In the data rows, 128 means zero.
Here are some rows, each followed by its group. Groups can overlap.
[107 114 132 130 137 112 112 112 114 123 113 126 144 114 111 145 134 113 140 113 104 139 114 106 112 109 107 111 122 135 138 123 112 127 106 112 120 139 112 121 133 131 126 134 133 111 137 124 131 108 142 131 112 130 134 134 135 135 132 124 141 139 131 129] 0
[103 108 144 124 159 113 112 113 115 110 113 115 154 116 112 157 153 114 158 102 110 153 128 111 119 116 113 109 116 142 150 112 112 153 104 111 102 155 112 112 152 156 131 131 152 104 145 107 146 113 109 143 114 156 157 158 133 142 157 137 133 152 125 147] 1
[111 114 127 122 136 109 107 111 112 119 114 128 146 117 114 144 137 114 136 108 106 143 118 117 122 117 113 116 124 136 140 127 114 130 112 114 127 141 115 129 140 136 130 132 131 108 133 125 140 114 152 141 115 138 136 136 137 134 132 127 145 145 141 140] 0
[150 148 118 119 101 150 141 140 143 145 139 134  95 122 145  95 115 147 103 143 171 103 144 154 127 164 179 114 144 109 100 143 143 111 143 136 144 100 130 135  98 102 141 130 109 149 107 135 102 124  99 108 133  95 102 103 108 111 102 127 107 102 129 111] 2
[164 139 104 133 102 174 178 179 181 162 183 158  98 190 175  94 107 177  97 165 157  99 142 143 177 157 144 182 134 100  96 128 180 107 176 183 139  99 185 124  99 104 114 115 104 172 102 130  95 181 127 107 185 107 106 105 118 114 106 112 107  95 106  96] 3
[119 128 138 125 132 111 110 111 113 105 110 113 132 113 102 146 135 113 136 106 123 133 134 133 118 115 137 127 134 142 139 129 115 134 106 112 112 131 113 131 140 136 135 134 143 115 132 126 141 112 114 129 112 137 134 132 125 127 140 139 132 139 138 142] 4
[109 120 130 121 133 111 109 111 111 100 108 110 139 117 116 161 142 115 137 109 112 124 126 134 106 108 139 122 126 139 134 115 112 126 109 114 121 137 114 134 147 136 135 134 142 109 125 131 143 112 127 138 114 147 141 136 131 131 141 134 134 140 133 133] 4
[174 152 111 137 102 177 175 178 180 161 179 159  96 183 176  93 100 178  94 163 150  92 127 135 163 155 142 169 128 100  95 132 183 113 183 186 152 102 186 129  98 104 114 118 105 175 104 136  97 182 120 104 182 101 104 104 114 108 103 109 103  97 112 108] 3
[116 127 144 137 140 114 114 115 115 127 117 129 145 114 104 134 126 111 134 110 106 136 110 107 117 109 109 113 121 132 141 125 112 129 110 113 125 141 114 128 139 135 131 135 129 106 133 120 129 109 146 134 113 134 136 135 139 137 133 128 141 141 139 141] 0
[127 129 118 126 112 118 125 120 114 135 118 128 127 115 129 125 127 115 118 142 104 121 113 131 122 124 106 124 128 126 125 144 116 112 131 118 138 114 116 138 117 114 129 137 110 126 127 139 124 125 158 127 114 116 111 113 144 136 110 128 138 120 134 119] 5
[152 146 116 144 105 139 142 141 141 135 144 140  99 148 141  96 109 139  99 128 143  94 137 138 149 140 146 152 131 106  94 130 137 121 138 139 138 101 138 133 100 103 128 127 108 137 112 128 103 137 125 118 141 101 103 102 120 111 102 124 112  98 122 108] 3
[113 116 142 131 151 111 109 112 111 101 111 116 144 114 105 145 142 113 152 103 107 144 120 105 110 103 107 103 114 138 151 122 114 146 110 113 110 149 112 115 142 144 129 134 146 109 141 108 137 109 119 137 114 145 148 148 138 141 147 134 140 152 136 148] 1
[104 110 146 128 157 112 110 112 112 102 111 112 146 114 107 150 142 113 155 101 108 151 123 105 110 110 108 108 115 146 153 119 114 156 109 114 115 158 116 123 155 157 128 126 151 103 140 108 144 110 107 140 113 154 156 156 130 135 153 130 128 147 126 145] 1
[140 139 104 121 101 154 149 146 148 152 147 142 105 132 153  98 112 150  98 142 158  90 126 143 122 157 169 125 144 107  99 140 146 106 150 142 145 101 137 134  96 103 133 128 110 154 108 138  99 132 102 109 140  98 102 102 102 100 101 124 102  95 117  97] 2
[116 132 132 126 121 112 114 112 112 114 116 122 138 116 119 147 138 113 130 129 118 117 131 142 114 114 144 131 129 130 126 125 114 120 112 114 126 124 115 141 136 124 130 127 127 114 116 131 132 111 137 130 113 134 127 123 135 133 132 130 123 120 124 118] 4
[107 121 126 123 124 115 118 113 113 115 112 120 136 116 113 147 127 112 125 122 113 119 127 140 109 110 142 130 128 131 128 124 114 122 110 113 126 128 114 141 140 126 131 128 133 116 124 137 142 113 141 134 116 141 130 124 129 124 130 126 129 124 121 119] 4
[129 131 123 129 111 118 123 121 117 142 124 135 128 115 130 121 130 117 121 142 108 120 115 127 120 127 109 126 131 127 116 131 114 109 125 118 138 113 116 135 114 111 129 134 114 133 133 141 126 125 152 127 113 117 109 110 135 129 109 127 137 120 136 121] 5
[146 142 119 139 103 135 136 136 137 130 141 141 101 144 140  93 107 134  98 122 142  94 134 134 143 130 143 149 134 112  96 131 134 123 135 137 143 103 135 139 102 103 123 128 113 134 111 131 102 130 116 117 135 101 104 104 128 126 108 139 124 105 127 109] 3
[159 140 105 137 101 157 163 164 164 149 166 147  95 174 158  89 103 161  96 149 157 100 146 145 172 150 144 166 129  97  94 124 163 106 158 164 132  99 167 126  99 106 115 118 107 161 105 139 106 167 132 110 167  99 104 104 117 118 110 122 113 100 108  98] 3
[153 140  98 125 100 160 157 160 160 156 159 146  98 154 160  95 104 162  98 157 168 110 143 151 152 161 160 147 141 105  97 135 161 109 165 161 150 102 159 131  99 104 122 120 111 169 116 148 113 162 115 113 161 104 105 105 120 116 107 123 113 100 110  98] 2
[140 146 127 125 102 151 141 139 139 147 136 134 109 118 148 101 130 146 108 137 183 102 144 160 124 167 193 114 149 108 101 143 139 111 143 131 143 101 123 134  98 105 147 130 107 145 110 138 111 118 106 121 133 107 105 105 111 116 104 138 106  98 124 102] 2
[132 137 128 138 115 121 126 122 116 137 123 135 133 118 136 130 136 118 123 142 106 119 117 131 123 124 110 128 128 122 117 133 114 108 126 117 134 112 117 138 118 111 127 131 107 124 123 131 123 128 155 136 116 117 110 112 135 127 110 118 127 115 131 117] 5
[113 114 145 128 154 111 109 110 111  98 108 112 146 115 110 153 146 114 156 102 111 156 127 110 121 117 117 118 122 146 152 118 112 152 110 115 117 156 117 132 156 153 134 135 149 106 146 111 141 112 120 144 115 153 152 153 140 142 154 137 136 149 135 150] 1
[172 146 107 140 103 177 181 183 182 157 182 155  94 192 180  97 108 181 102 173 161 106 147 146 178 157 140 174 128  99  93 126 183 107 178 185 139 101 189 127 104 107 114 115 106 177 104 136 103 190 135 113 188 106 104 104 111 106 102 109 102  93 106 103] 3
[111 113 155 120 175 109 107 110 112 103 111 109 155 113 103 157 149 112 173 102 132 171 137 109 117 110 108 110 112 147 165 113 112 181 109 113 109 173 115 113 170 178 137 128 176 103 155 107 159 115 114 152 117 176 176 177 127 142 175 144 130 166 131 172] 6
[111 111 133 123 143 109 108 112 113 108 113 121 146 114 107 146 136 114 151 110 111 152 122 111 117 112 109 110 116 138 148 126 114 146 112 114 116 147 113 117 144 144 132 136 143 109 143 119 142 112 127 135 113 140 144 145 137 133 142 131 141 149 138 148] 1
[111 115 144 120 159 110 108 110 113 114 118 122 159 116 108 151 146 115 169 107 123 165 134 115 121 116 114 117 119 153 161 121 113 161 108 113 112 160 114 118 157 160 134 136 162 109 151 109 146 110 101 137 113 153 158 160 132 140 159 138 132 158 136 155] 1
[177 152 110 136 102 175 177 180 180 165 178 153  96 180 175  96 109 177  96 167 155  94 133 141 163 159 151 172 137 108 100 136 180 109 178 181 144 100 181 123  95 101 109 117 106 175 104 135  95 178 111 103 180 101 104 104 112 105 103 110 107  98 116 109] 2
[139 138 117 138 103 134 134 136 134 126 135 133  92 141 132  91 108 133  99 124 146  98 143 141 151 141 152 151 135 112  96 127 132 122 134 135 141 103 135 141 102 105 127 130 113 138 116 133 112 136 125 123 137 105 104 105 130 122 106 132 114  95 121 103] 3
[142 147 128 134 105 157 143 142 143 138 138 137  96 127 149  99 120 152 102 129 199 103 158 166 139 179 206 112 146 105  97 136 142 105 136 133 132  99 127 130  99 104 145 126 107 148 110 134 110 124 108 120 146 108 105 105 116 113 106 138 109  96 118  98] 2
[144 146 118 132 103 154 146 144 144 148 143 138  98 125 146  91 111 147  98 141 168  96 136 150 128 163 178 118 145 106  99 140 144 107 145 138 143 100 132 132  93 100 129 112  99 142 106 141 112 133 115 122 139 103 104 103 112 109 103 124 100  89 113  97] 2
[114 126 137 133 138 112 109 111 113 115 111 122 144 115 112 145 137 114 140 120 112 145 118 114 116 112 108 112 123 134 139 125 113 126 107 113 121 139 113 124 136 134 132 134 132 109 137 125 137 111 147 136 114 135 135 136 142 137 134 131 142 140 136 137] 0
[113 115 141 126 146 112 111 112 114 108 113 123 150 115 109 146 134 111 139  97 108 147 118 108 114 104 106 111 124 143 151 129 114 142 112 114 122 148 115 131 149 144 131 135 139 109 144 120 145 114 136 141 114 139 143 143 131 134 141 127 138 147 139 146] 1
[171 147 107 137 102 178 180 185 185 166 186 160  95 190 175  91 102 182  97 171 157  99 135 142 174 163 146 184 138 106  96 128 185 102 180 188 141 100 192 125  95 100 106 110 101 176 105 134 100 188 121 101 187  96 103 103 108 103 102 108 103  94 109 101] 3
[132 135 121 128 113 117 123 119 114 140 119 128 127 113 120 120 124 112 116 144 108 121 116 130 124 124 109 122 129 123 119 135 113 107 129 117 142 116 116 140 121 113 130 134 104 122 119 134 121 125 158 130 113 111 111 113 138 129 109 122 139 123 140 126] 5
[112 125 134 126 133 110 107 109 112 102 110 114 136 114 104 153 137 115 142 121 124 129 133 140 107 107 142 127 131 146 141 124 114 126 107 113 118 135 113 135 145 135 131 131 138 110 125 130 142 113 131 140 116 151 140 133 121 122 136 125 132 139 130 134] 4
[102 108 139 117 157 109 106 109 112 102 111 116 157 116 111 155 146 114 165 109 122 164 136 115 120 113 112 108 113 147 160 118 114 163 111 114 117 159 115 117 158 158 134 131 158 104 143 102 135 105  99 133 113 154 157 158 130 139 160 143 138 158 132 153] 1
[121 131 129 123 123 113 117 115 114 115 112 115 129 115 116 149 136 114 126 127 115 119 131 146 110 116 145 135 135 137 128 125 113 117 110 113 123 126 114 142 144 130 141 140 136 120 125 136 134 110 133 126 113 138 131 126 137 132 133 130 132 129 132 130] 4
[130 136 129 133 119 116 122 117 114 146 118 131 136 116 126 129 128 112 122 144 107 128 114 126 121 124 111 127 134 134 132 141 115 108 124 113 133 121 113 135 116 115 124 133 108 124 127 139 125 123 172 134 114 117 116 118 143 138 117 130 145 132 144 126] 0
[149 144 106 130 101 158 153 153 153 151 155 148 102 147 166 104 119 162 108 162 167 102 138 149 137 155 159 128 135 101  97 138 156 112 160 154 148 100 148 129  94 104 127 122 107 156 105 139 102 147 108 111 152 102 105 105 111 104 103 116 101  92 111 102] 2
[156 148 111 136 102 160 157 154 153 150 154 142  99 143 159  97 109 157 103 155 162 100 138 153 143 164 164 134 137 103  98 145 156 112 159 153 142 100 148 130  95 103 126 119 107 157 109 141 105 151 115 115 153 108 105 104 118 114 107 125 113  98 114 107] 2
[156 142 106 138 103 156 159 161 160 145 163 148  93 169 155  92 100 155  91 142 151 103 154 152 171 148 148 168 136 106  99 129 157 106 153 161 137 101 162 130  95 104 113 116 106 160 107 134 103 159 122 104 161  96 102 102 110 103 102 115 106  98 114 107] 3
[107 112 153 125 170 115 113 114 115 109 113 113 153 113 105 154 146 114 171 104 125 166 130 111 118 112 109 106 109 145 158 112 113 168 104 112  99 163 113 109 155 167 129 126 165 108 151 110 155 113 107 146 115 163 167 168 126 136 167 138 130 160 131 157] 6
[115 122 126 125 131 110 110 110 112 119 108 113 135 112 110 136 130 112 130 118 103 131 108 113 119 113 112 121 128 133 139 132 113 125 116 115 138 138 116 137 142 133 136 141 126 112 134 128 129 113 156 133 113 128 130 129 134 135 125 119 140 137 133 132] 0
[121 124 124 131 124 109 112 111 111 129 111 126 130 113 117 129 121 110 118 132 106 129 112 120 118 117 112 123 129 128 130 133 113 114 122 113 137 129 114 136 129 121 126 134 113 118 130 138 127 119 165 133 113 123 123 124 142 137 119 122 145 132 137 126] 0
[109 114 144 116 162 110 109 112 113 104 114 115 154 116 110 154 141 111 154  91 106 153 126 107 120 117 116 115 123 156 168 124 116 170 111 114 107 161 112 106 152 162 134 135 164 108 149 110 150 115 114 148 116 165 164 165 137 143 163 136 129 162 137 161] 1
[172 147 110 136 102 175 178 181 182 161 182 155  94 189 172  90 101 177  93 162 156  99 137 138 174 154 141 181 136 103  96 128 183 113 181 186 148 100 186 118  92 100 105 113 106 178 108 140 102 188 133 113 187 106 105 104 111 110 104 114 108  98 114 104] 3
[109 114 137 125 146 112 110 112 113 107 109 113 139 112 102 144 134 112 141  95 102 144 118 110 113 113 107 109 113 136 140 116 112 139 108 114 116 146 114 122 143 143 132 135 142 110 147 120 142 112 130 139 114 144 144 144 131 134 138 126 139 147 136 148] 1
[126 137 131 137 121 115 120 116 114 146 119 133 137 114 117 126 124 112 124 143 109 126 110 123 118 117 110 124 127 133 128 134 113 109 122 112 136 124 113 130 119 115 123 131 110 121 122 134 119 118 157 124 113 117 118 120 149 136 116 122 138 121 132 121] 0
[114 115 159 116 179 113 113 114 115 111 113 111 159 114 107 157 148 113 178 104 136 175 135 108 110 108 105 107 110 150 168 114 113 186 109 113 104 173 114 108 165 177 131 122 178 108 158 109 158 113 106 150 115 178 179 180 125 140 178 139 123 165 131 170] 6
[140 142 124 123 102 152 142 140 142 140 139 134  96 124 144  95 120 148  99 128 193  97 148 157 123 168 195 105 139 100  94 137 141 105 137 132 132 101 127 135  98 106 144 122 106 150 107 132 109 118 100 113 139  99 104 102 108 109 102 130 101  91 118  99] 2
[109 118 132 130 139 112 110 111 112 108 109 119 140 114 113 143 133 114 142 114 107 143 113 110 113 110 107 112 122 133 139 123 112 126 108 113 122 141 115 130 139 135 125 127 125 100 126 117 129 110 152 142 115 139 136 135 138 136 134 128 143 139 133 131] 0
[147 148 121 129 103 152 140 139 140 143 137 136  99 125 148  98 119 146  99 144 169 103 145 156 123 161 173 108 139 105 100 141 143 111 145 135 141 101 129 134  99 105 141 129 107 147 110 138 109 128 105 113 135  98 103 103 109 108 101 127 109  99 125 105] 2
[131 131 123 130 104 120 122 122 122 118 128 134 115 129 138 115 131 125 124 123 136 115 136 133 134 130 140 140 140 130 110 132 120 123 118 119 124  99 118 130 114 109 129 130 120 125 128 132 121 119 123 125 121 120 104 104 126 122 110 130 126 109 129 122] 3
[103 111 132 127 139 111 108 110 112 110 110 120 143 114 106 141 133 112 137 108 108 145 118 114 120 114 107 111 123 140 145 130 115 137 112 114 122 142 113 121 137 137 126 132 134 111 142 128 141 115 144 140 114 137 137 137 131 132 134 126 142 142 131 135] 1
[121 126 127 126 128 109 110 112 114 132 116 130 142 115 115 133 129 112 132 130 113 141 119 124 123 118 106 119 127 138 137 137 115 122 116 114 132 132 113 128 129 125 130 137 124 119 137 138 133 118 163 135 115 131 128 130 150 141 124 121 138 130 133 128] 0
[124 130 128 130 123 113 117 111 113 138 115 128 140 116 125 135 136 114 127 142 111 129 114 122 117 114 104 115 121 122 127 134 113 111 123 113 133 126 113 131 121 116 122 128 108 115 124 136 130 124 170 135 114 122 120 122 145 142 120 129 153 138 141 128] 0
[126 132 137 127 126 110 115 111 113 110 112 113 134 114 109 150 133 112 125 122 115 123 133 145 112 110 143 131 135 140 136 127 114 120 108 112 116 128 113 134 137 129 132 128 133 112 119 129 136 109 132 133 115 141 134 128 131 125 133 126 133 132 137 139] 4
[131 136 127 135 112 118 121 119 113 136 122 131 124 116 124 114 119 112 108 133 100 114 112 124 122 125 110 132 132 125 120 136 116 114 131 119 145 114 118 143 122 113 127 132 105 122 123 136 120 124 152 125 113 111 108 110 137 128 109 125 134 117 135 119] 5
[118 128 121 126 125 109 111 109 111 127 110 126 140 116 121 135 127 112 123 128  99 124 104 114 118 119 111 122 128 131 133 132 114 114 120 113 138 130 114 138 131 122 129 135 113 114 128 132 125 117 160 128 112 118 122 123 138 131 120 122 141 133 136 125] 0
[107 107 131 119 145 110 110 112 114 111 114 121 149 114 104 144 132 111 146 103 109 153 125 112 117 115 115 114 125 143 150 123 114 143 111 114 117 149 115 124 147 144 135 135 143 110 145 117 142 114 129 139 113 147 146 148 145 146 148 136 143 152 138 143] 1
[100 101 142 108 173 108 108 112 113 108 112 109 160 115 109 160 152 113 174  99 132 168 133 105 117 113 114 114 119 152 165 112 114 186 113 115 114 173 114 108 167 181 141 135 184 113 157 106 152 107  97 138 114 174 177 178 125 136 175 140 125 164 127 159] 6
[109 114 138 126 146 112 112 114 115 110 116 123 150 115 105 139 132 111 142 104 113 154 125 116 120 117 110 110 119 137 141 120 112 138 109 113 118 148 114 123 145 141 126 129 137 101 133 107 128 106 119 127 110 135 142 143 132 133 141 129 137 143 133 144] 1
[132 133 122 129 112 118 122 118 114 133 118 127 127 116 134 127 135 116 120 138 102 121 117 127 125 128 108 131 135 125 117 130 113 108 127 118 142 114 117 138 119 113 128 132 108 122 125 138 125 126 157 130 114 117 111 113 143 137 114 131 141 125 138 120] 5
[112 109 140 120 154 109 109 111 112 100 112 115 148 115 112 153 146 115 160 101 107 150 122 106 114 110 107 109 116 143 152 119 114 155 109 114 112 155 115 118 151 153 129 126 150 107 148 113 148 114 112 140 114 154 155 155 139 145 157 140 146 161 141 157] 1
[163 142 109 143 105 164 167 169 169 147 168 147  92 178 161  92 107 168 100 158 156  97 139 139 168 148 142 175 136 105  99 134 169 109 166 172 138 101 173 127  94 101 104 114 105 171 114 144 109 174 131 108 175 103 104 104 112 103 101 111 107  96 108 101] 3
[133 139 127 135 117 119 125 120 114 145 120 133 134 116 126 128 130 113 122 149 109 125 112 125 116 116  98 115 125 125 124 140 115 108 128 115 139 119 116 143 125 116 127 131 104 123 123 137 126 128 171 138 116 119 114 114 139 130 110 121 139 126 141 126] 5
[147 139 100 132 104 163 159 157 156 151 152 141  92 143 156  95 108 160 101 154 160  95 130 146 137 158 162 136 137 102  96 138 157 108 157 153 140  99 150 128  92 100 119 113 102 158 108 141 103 151 110 110 153 104 104 104 111 105 102 116 103  94 106  96] 2
[107 112 146 129 154 114 111 111 112 101 109 114 148 114 105 147 138 113 154 105 109 154 125 113 121 120 119 120 125 144 150 117 112 145 109 113 113 154 115 121 151 151 127 132 149 110 149 120 148 112 118 136 111 144 149 149 128 135 149 136 138 152 136 150] 1
[176 150 112 139 105 183 186 187 187 166 185 158  95 192 177  91 104 181  95 170 158 103 149 155 182 163 141 177 127  99  95 133 185 106 184 190 144 102 192 122  97 101 109 119 111 183 113 146 104 192 131 109 188  99 103 103 109 109 104 112 108 100 115 109] 3
[121 124 118 122 122 109 115 112 114 133 112 123 131 113 120 132 130 112 124 132 103 123 110 117 117 115 111 123 133 136 134 137 114 111 120 112 134 127 113 134 126 118 123 128 108 113 125 134 130 123 169 133 113 119 119 121 137 131 117 122 145 134 138 125] 0
[159 147 104 131 101 162 159 160 159 154 160 146  98 152 164  97 112 163 101 159 161  96 130 146 141 155 157 140 138 103  97 137 160 106 160 157 135  98 154 121  92 100 115 110 105 162 111 142 109 157 109 112 158 100 104 104 110 111 106 120 110 102 115 106] 2
Which 5 groups are nearest to each row below, nearest first, going by the distance to the centre of the group?
[162 147 108 133 104 167 165 164 164 156 163 144  91 156 162  95 114 167 105 162 163 100 138 149 153 159 151 141 133 100  96 139 165 109 167 164 146 101 162 130  95 102 113 113 104 167 109 141 103 162 105 103 161  98 103 102 108 104 102 106 107  98 112 103] -> 3 2 5 0 4
Which 4 groups are nearest to each row below, nearest first, going by the distance to the group's nearest row?
[113 126 129 129 124 118 119 114 112 110 110 116 128 115 115 143 134 114 130 130 122 119 129 144 113 114 143 132 132 135 128 129 114 118 110 113 125 125 115 145 141 128 135 131 131 118 119 134 137 113 137 133 115 139 128 124 138 131 131 133 132 123 126 121] -> 4 0 1 5
[144 140 100 130 102 156 149 149 149 152 149 145 101 137 157 102 115 155 106 153 165  99 139 149 132 162 170 127 143 108  97 139 150 107 151 146 142 101 142 133  96 103 126 119 104 153 108 140 107 142 111 115 147 104 105 105 116 115 106 131 112 103 115 101] -> 2 3 5 0
[126 132 118 128 114 118 120 118 112 136 115 125 129 114 125 125 129 113 117 147 106 122 108 124 119 123 109 128 133 127 123 134 112 106 127 115 133 116 114 129 114 110 121 129 103 120 123 139 120 124 166 130 113 113 112 114 140 136 113 125 142 125 137 118] -> 5 0 4 3
Which 4 groups are nearest to each row below, nearest first, going by the distance to the centre of the group?
[105 110 141 128 150 111 109 111 113 104 113 122 151 116 109 148 140 113 145  96 104 146 119 110 116 109 102 102 111 138 148 119 113 143 107 112 106 148 113 114 142 147 132 130 146 111 145 115 147 112 120 134 112 142 146 147 130 136 146 134 139 151 135 144] -> 1 4 0 6
[177 148 109 142 103 174 180 183 181 159 184 158  97 191 175  92 102 178  98 166 159 101 139 144 178 156 141 180 133 104  98 135 183 110 179 184 142 101 188 128 102 106 114 120 111 183 111 144 108 187 133 110 184  97 102 102 106 104 102 111 104  96 109 107] -> 3 2 5 0
[107 112 134 129 143 112 112 112 112 111 113 119 146 115 105 142 134 112 140 100 104 143 117 107 114 110 106 111 124 143 151 136 115 139 111 113 118 143 114 125 142 140 132 134 138 109 140 119 137 110 137 137 114 142 141 141 140 140 139 134 147 147 136 140] -> 1 0 4 6
Which 4 groups are nearest to each row below, nearest first, going by the average distance to the group's rows?
[150 146 109 127 102 156 149 147 146 152 144 136  98 130 152  99 116 152 105 151 167  99 141 155 129 165 176 122 142 108  99 143 148 113 152 144 151 101 136 131  92 100 127 123 108 154 109 140 102 134 105 113 141  99 102 102 107 109 103 129 110 103 125 110] -> 2 3 5 4
[120 127 124 128 123 112 116 112 113 136 113 124 131 113 118 127 128 114 127 142 110 130 107 117 113 119 115 126 132 135 131 130 113 112 124 113 138 127 114 134 127 122 130 139 116 125 131 142 128 123 171 139 116 128 122 123 143 138 119 122 142 133 134 118] -> 0 5 4 1
[106 106 138 125 151 114 113 113 114 106 111 114 146 114 106 147 141 113 150 101 109 152 124 109 116 110 102 103 113 135 146 122 114 149 111 114 114 151 114 123 150 150 136 134 147 109 144 111 143 111 122 138 113 146 149 149 133 138 147 131 138 152 135 148] -> 1 6 4 0
[121 126 140 131 131 113 114 114 114 109 113 119 137 116 112 149 136 114 137 115 130 137 143 142 125 121 142 126 128 131 129 120 113 131 111 114 121 131 114 130 139 133 137 134 143 113 125 125 136 109 120 132 113 144 136 132 136 138 138 137 136 136 133 141] -> 4 0 1 5
[121 132 125 121 120 115 119 117 114 118 113 116 127 114 114 142 128 113 123 129 117 118 131 151 118 120 152 139 137 141 129 128 113 114 110 113 125 122 114 143 133 123 135 132 133 124 123 139 138 109 135 128 113 135 127 122 137 133 129 132 133 126 131 123] -> 4 0 5 1
[154 150 120 141 105 158 153 148 147 151 145 137  93 129 147  94 105 151 102 145 165  98 137 148 131 162 172 120 143 104  95 137 147 106 147 142 141 100 137 131  96 100 125 114 101 146 104 138 105 136 104 109 140  97 103 104 111 110 104 124 105  98 120 107] -> 2 3 5 4
Which 5 groups are nearest to each row below, nearest first, going by the distance to the group's nearest row?
[116 125 139 123 133 111 109 111 113 103 110 115 132 113 104 145 135 113 140 103 123 129 137 136 120 121 142 122 125 132 131 118 113 136 112 114 121 134 115 133 145 136 133 131 143 109 133 126 142 111 117 134 114 145 138 134 129 130 140 137 134 140 139 145] -> 4 1 0 6 3
[130 133 127 133 113 119 120 116 113 135 118 133 131 117 133 127 132 115 121 147 107 122 115 128 122 127 112 131 138 133 126 140 115 111 129 118 142 116 115 134 115 111 127 137 110 128 126 140 127 127 161 130 114 114 111 114 144 134 111 125 138 119 133 118] -> 5 0 3 4 1
Which 5 groups are nearest to each row below, nearest first, going by the average distance to the group's rows?
[175 152 112 138 103 180 182 184 185 172 185 158  97 189 180  97 112 182  97 171 156  97 137 145 173 163 152 180 137 111 101 132 184 108 180 185 143 101 188 127 100 105 110 114 104 178 103 136 101 188 125 106 185  99 102 102 106 106 103 114 109 102 113 107] -> 3 2 5 0 4
[132 129 117 129 102 126 130 130 127 126 133 138 111 138 140 106 125 128 110 123 140 107 137 140 140 138 149 148 139 123  99 130 124 124 124 124 131 102 126 143 123 109 129 132 121 130 125 134 115 122 117 120 126 116 104 104 130 124 108 133 124 104 128 117] -> 5 2 4 0 3
[138 136 125 134 103 128 130 128 126 118 127 132 105 133 135 105 120 124 107 114 131 102 135 136 139 130 143 146 137 124 101 130 123 122 121 124 128 101 124 136 114 108 131 133 125 135 130 139 125 127 126 130 128 122 104 104 127 121 107 129 119 104 128 122] -> 5 4 0 2 3
[103 108 141 125 152 113 110 111 113 108 110 115 146 112  96 141 134 111 147  99 106 149 119 107 115 107 104 107 111 138 153 125 114 150 110 112 109 150 115 125 152 149 137 135 147 111 144 107 139 110 114 135 113 144 149 150 137 141 151 137 140 149 135 142] -> 1 6 4 0 5
[159 140 101 136 102 176 177 178 178 160 177 151  94 179 168  93 105 177  98 170 158  99 135 139 164 154 144 166 137 105  98 130 180 105 176 181 145 100 182 121  92  99 104 110 104 172 104 139 104 182 123 112 181 103 105 104 111 109 103 111 104  96 104  98] -> 3 2 5 0 4
